Small tables with named rows and columns. After each table, cells are looked up by row and column.

ropil =
,tofe,kun,sive,foganu
tupasar,159,168,170,104
zeli,161,160,165,118
refe,194,160,176,159
nabob,99,90,86,171
led,182,169,180,130
kap,147,107,117,196
fut,147,168,166,89
bozit,81,98,87,135
sul,142,168,165,83
mone,104,104,100,151
ked,55,87,68,123
libete,60,93,75,119
bikoz,92,96,88,151

What is the kun of refe in ropil?
160
What is the tofe of kap in ropil?
147
What is the sive of nabob in ropil?
86
What is the sive of kap in ropil?
117
What is the foganu of tupasar in ropil?
104
What is the sive of sul in ropil?
165
What is the foganu of fut in ropil?
89
What is the kun of kap in ropil?
107
What is the tofe of bikoz in ropil?
92
What is the tofe of nabob in ropil?
99
What is the kun of tupasar in ropil?
168
What is the sive of led in ropil?
180

vofuzel
cols = sobik, vuda, pevomu
favev: [253, 129, 73]
vamim: [193, 80, 90]
mugul: [210, 51, 109]

sobik of mugul: 210
pevomu of vamim: 90
vuda of mugul: 51
pevomu of favev: 73
sobik of favev: 253
vuda of vamim: 80
sobik of vamim: 193
vuda of favev: 129
pevomu of mugul: 109

tabatiz =
         dov  vimo  robepap  lopefo  pomomov  liru  muridi   pim
maz     4017  3651     3943     694     1051  4810    3423  2785
kete    5998  4574     6744    5995     3183  1046    4718  3630
todiz   6203  3186     6371    4119     5558  2569    4266  3349
gazuda  4173  6441     1000    7663     5442  1286    4680  3735

todiz, robepap -> 6371
kete, liru -> 1046
maz, dov -> 4017
todiz, liru -> 2569
todiz, vimo -> 3186
kete, muridi -> 4718
maz, muridi -> 3423
Row with the largest pomomov: todiz

gonona.tsv
	dekerel	lin	der	tef	vopezo	zaguv	kisol	lemi	vaka
zesamab	0.307	0.833	0.258	0.557	0.397	0.148	-0.004	0.510	0.961
tamifad	0.051	0.302	-0.040	-0.048	-0.307	0.438	0.224	0.117	0.666
fosirak	0.556	0.826	0.786	-0.997	0.427	-0.025	0.090	0.518	0.225

tamifad, der: -0.040
fosirak, dekerel: 0.556
fosirak, lin: 0.826
tamifad, lin: 0.302
zesamab, vopezo: 0.397
tamifad, lemi: 0.117
tamifad, dekerel: 0.051
zesamab, tef: 0.557
fosirak, der: 0.786
zesamab, lemi: 0.510
zesamab, der: 0.258
Which row has the largest vaka? zesamab

kib =
columns: duv, keran, tikopa
supag: [0.139, 0.149, -0.023]
makupil: [-0.497, 0.605, 0.214]
senu: [-0.491, -0.411, 0.334]
dukuri: [0.234, 0.389, -0.100]
dosub: [-0.816, 0.243, -0.123]
kosopu: [-0.473, 0.197, -0.010]
lasofez: [0.215, -0.544, -0.574]
rugimes: [-0.217, -0.147, -0.435]
dis: [0.488, 0.525, 0.323]
sapeni: [-0.184, -0.481, -0.360]
valut: [-0.082, -0.790, -0.493]
vem: [-0.270, -0.302, -0.518]

dosub, duv -> -0.816
sapeni, tikopa -> -0.360
valut, keran -> -0.790
dosub, tikopa -> -0.123
senu, duv -> -0.491
lasofez, tikopa -> -0.574
dosub, keran -> 0.243
makupil, keran -> 0.605
rugimes, keran -> -0.147
vem, duv -> -0.270
supag, tikopa -> -0.023
vem, keran -> -0.302
lasofez, keran -> -0.544
valut, duv -> -0.082
senu, keran -> -0.411
dis, tikopa -> 0.323
Which row has the largest duv? dis

Table guvipoz
|  | rol | fepa | tokilo | zepi |
|---|---|---|---|---|
| mun | 3.6 | 6.8 | 2.9 | 5.2 |
| gekegas | 4.6 | 1.6 | 4.7 | 4.3 |
| libog | 6.1 | 4.1 | 8.2 | 5.0 |
| kir | 4.4 | 3.3 | 5.2 | 5.0 |
| lufuvob | 4.7 | 5.8 | 3.7 | 5.0 |

libog, zepi -> 5.0
gekegas, zepi -> 4.3
libog, fepa -> 4.1
gekegas, fepa -> 1.6
kir, fepa -> 3.3
libog, rol -> 6.1
lufuvob, rol -> 4.7
libog, tokilo -> 8.2
lufuvob, tokilo -> 3.7

Table salatog
fields: pud, sosidut, kuf, kog, tav, pel, napodav, rabobe, nugab, gam
ledizok: [58, 99, 118, 136, 142, 194, 66, 198, 149, 133]
pino: [104, 145, 127, 152, 157, 112, 126, 173, 144, 138]
puge: [103, 209, 169, 184, 148, 149, 92, 154, 194, 229]
zigikos: [21, 92, 116, 125, 124, 223, 140, 191, 120, 125]
dus: [111, 204, 176, 187, 151, 143, 100, 146, 195, 221]
tid: [137, 215, 150, 178, 160, 146, 66, 184, 188, 227]
pipa: [121, 90, 118, 135, 165, 104, 48, 175, 154, 105]
met: [55, 92, 172, 185, 138, 211, 48, 168, 210, 123]

ledizok, pel -> 194
tid, gam -> 227
pipa, rabobe -> 175
dus, kog -> 187
met, napodav -> 48
met, tav -> 138
dus, nugab -> 195
pipa, kog -> 135
ledizok, gam -> 133
puge, nugab -> 194
puge, napodav -> 92
puge, pel -> 149
dus, pud -> 111
zigikos, kuf -> 116
zigikos, rabobe -> 191
pino, nugab -> 144

